A single turn carries every row of the set below to another of its rows. Some are shown first; where does it send the rows asked next?
Q_688: [ 12  14 -10   3  -7  -3   6   3  -2  12 -14  -5   6   0  12  16   7   8
  -4  21  20   9  10 -12 -13   7  13  14  12  -8  12 -10   4   8]
Q_204: [  6  -2   1   9   0  -9   8  -4 -11  12  -3  -3  -6   8   0  12 -30  11
 -10  -1  -2   1   2  -2  -2 -17 -11  -7   7  -1 -17  -3   4  -4]
Q_739: [ 27   2  -5  -5   4  -5   8  18  -1  17  -1   3   5  23  12  10   5  -4
 -12  28  17  -5  10   2  -2  -8  -7   5   0  15 -11 -15   6  -3]
Q_359: [ 17   1   0 -13   7  -2   4   5  -4  24   3   9  16   7  17  15   9  -4
  -5  19  21   1   8   5  -1   1  -3   7  -2   8  -3 -21   2   3]
Q_491: [ 10   3 -17   3  -2   2  18   6  -5  10 -11  -4   1   2  20   7   9  15
   1  24  15   6  15  -9  -4  -6  -5   5  16   0  11 -14  10  14]
Q_203: [ -3  12 -10 -10 -11 -22   6   5   3   5   3  -9  -7  14  24  -3  12  -3
  -9  29  28  -3   7 -11  -3  -2  -6  -2  -3  -6   8   2  16   8]
Q_154: [ 16   1   1 -10  17   3   6  19  -2  19   1   6  10  -1  11  13  11  -8
 -15  24  13   2   5   4  -4   7  -4   3  -5  -1  -2  -8   7   6]
Q_216: [  3  15   1  -2  18 -16   8  -6   2  10  -5  -3 -18   3  15   7 -24  -2
 -13   3   3  15  -1  -1   0 -15  -6 -17 -13  -2 -20  -5   0 -12]
Q_678: [  3  -1   2  10  -2  -1   8   1 -14   9  -9 -11 -10   4   3   2 -27  13
  -9   0  -6  16   3  -7  -7 -15   0  -3   0   5 -16  -2   3  -9]
Q_250: [  6  12   4  -8  -3  -4  -8  -7   6   4   0 -13 -17  -2  16   9 -25   7
  -5  16   9  27  10   0 -11 -11 -10 -17   5  -2 -28  -2  14  -9]
Q_307: [  2  -3   5   0  -1  -5   6   1 -14  11 -10  -7 -11   0   7  12 -34   8
 -12  -1   0  10   8  -1  -5 -22 -10 -11   0   1 -14  -8   8 -12]
Q_328: [ 14   9  -5 -15   2  -7  -7  16   1  20   1   3  10   8  16  19   7  -5
 -15  27  14   5   9   3 -19   3  13   7   9   3   0 -12   2   4]
Q_476: [ -2  10   0 -10 -11  -4  -9  -2  10   5   2 -12  -4  -1  18   4 -25   5
  -8   4   3  19   6   7 -15 -12 -11 -10  -3 -15 -20   0  21  -4]
Q_600: [  5  11  -2  -5  -2  -5   2 -10  -2   1  -3 -12 -16   3  14   5 -22  10
  -9   6   2  21   8  -4 -10 -11 -13 -21  -2 -19 -23   0  17 -12]
Q_246: [  7  26  -3  -1  15 -17   3   0   4  17  -4  -3  -6   2  19  10 -27  -1
  -8   4   0  17   3   7  -3  -4   2 -19  -8 -14 -11  -3  -8 -10]
Q_638: [ 21   9   0 -11   6  -6   4  17 -15  17   2  -1   9   9  21   8   2  -9
 -11  33  16   6   1  -1   3  -3   7   7   8  12   1 -18   4   3]
Q_338: [  2   6  -1   1  -1   4  12   9  -3  11 -18  -4   7  -9  13   9   8  -2
  -9  22  14  12  18  -9  -8  -2  -7   3   8  -9  22  -8  12  11]
Q_707: [  2  12   1  -7  -7  -7  -5  -7  -5   2  -3 -15 -16   2  17  -5 -21   5
  -7   8   4  29   9  -2 -13  -9  -7 -15  -8  -3 -24   6  18  -4]
Q_940: [  1   7  -2  -4 -13   0   7  -2   3  13 -13  -3  10   3  19   6   7   6
  -7  22  17   8  22 -17 -12  -3  -7  -2  15  -8  19 -18   4   3]
Q_83: [  0  21  -7   0  14 -23   0  -4   1  14  -2   3 -15   6  19  13 -21  -3
  -7   4  -3  12   4  -1  -2 -16  -6 -21 -11  -6  -8  -3  -1 -11]
Q_687: [  3  18  -2   3  12 -15   1  -5   2   8   0  -5 -16   1  17  15 -27   1
  -5  10   6  22   1  -4   3 -13   4 -14  -9  -1  -9  -7  -4 -25]
Q_384: [  1  19   7  -3  -9 -20  -1   8   7  18   2 -10  -3  15  17   9  20  -2
  -8  26  22  -6   0 -14  -4   8  -2  -4  -4 -12  -6  -8  10   3]
Q_45: [  3  13  -3 -12 -15 -14  -2   3   7  13  -1  -7  -5  10  10   7  11 -11
 -11  24  28   0   6  -9 -15   5   7  15  -4  -4   2   1   7   9]
Q_629: [ 15   1 -12 -14  11  -9   5  22  -4  20   8   7   4  14  21  10   8   3
 -13  30  12  -9   7   1  -5   1   0  -5   1   6  -2 -10   0   1]
Q_717: [  3   0   6   6  -9  -3   9  -3  -8  12   1  -9 -15   5  -1   8 -36   6
  -8   9   5  10   8  -7  -7 -15  -5  -4   0   2 -20  -5  -1 -13]
Q_16: [ 19  10 -11   0  -8   1   9   6   4   2 -19  -5   9   7  24   5   1  12
  -7  27  21  12  21 -12  -9 -10  -9   0  11   4  11 -17  18  -1]
Q_938: [  0  13   5  -4  -5 -14   1  15   1  10  -1 -11  -2   6  10   6  16 -11
 -16  27  20  -2   3  -9  -4   9  -6  -4  -5 -18   6   6  16   4]
Q_930: [ 16   7  -7  -8 -14   8   5   4  -8   6 -10  -7   1  -1  20  -2   3   9
  -7  29  16   7  12 -23  -6   1  -1   8  12  -4  16 -10   5   0]
Q_666: [  6  22  -2 -10  -9  -9   0  13   6  13   3 -11 -15  13  21  -3  17 -12
  -9  37  13   3   1 -17  -6  -2   1   5  -4  -5  -3  -8   9   4]
Q_781: [ 12  23  -7   0 -11 -21   6  11   7   9  -6  -9 -10  22  20   3  10  -4
  -9  30  24  -4  11 -17  -3  -2  -6  -4 -13  -6   4  -4  11  -9]
Q_505: [  4  10  -6  -8  -3  -6  -5 -13   5   1  -2  -4 -10  -4  19   3 -23  13
  -6   4   6  17   9  -4 -13 -12 -18 -17  -3  -8 -22   1  22   1]
Q_782: [  6  15  -2  -3  16 -15  -3   0  -6  11  -4  -4 -14   7  18   4 -20  -1
 -11   6  -5  23   2   1  -2 -10   4 -18 -10   3 -12   2  -6 -19]
Q_830: [  3   0   5   6  -5  -5   5  -1  -2  16 -13 -11  -9  -1   1   8 -30   8
  -7  -7   2   3   2   2   1 -14  -7   2   4  -2 -12   0  -4  -4]

Q_83 turns into Q_204
Q_930 turns into Q_666
Now find these:
Q_739 turns into Q_16
Q_678 turns into Q_707
Q_491 turns into Q_203
Q_359 turns into Q_940
Q_338 turns into Q_938
Q_216 turns into Q_307
Q_328 turns into Q_688
Q_250 turns into Q_687
Q_830 turns into Q_476

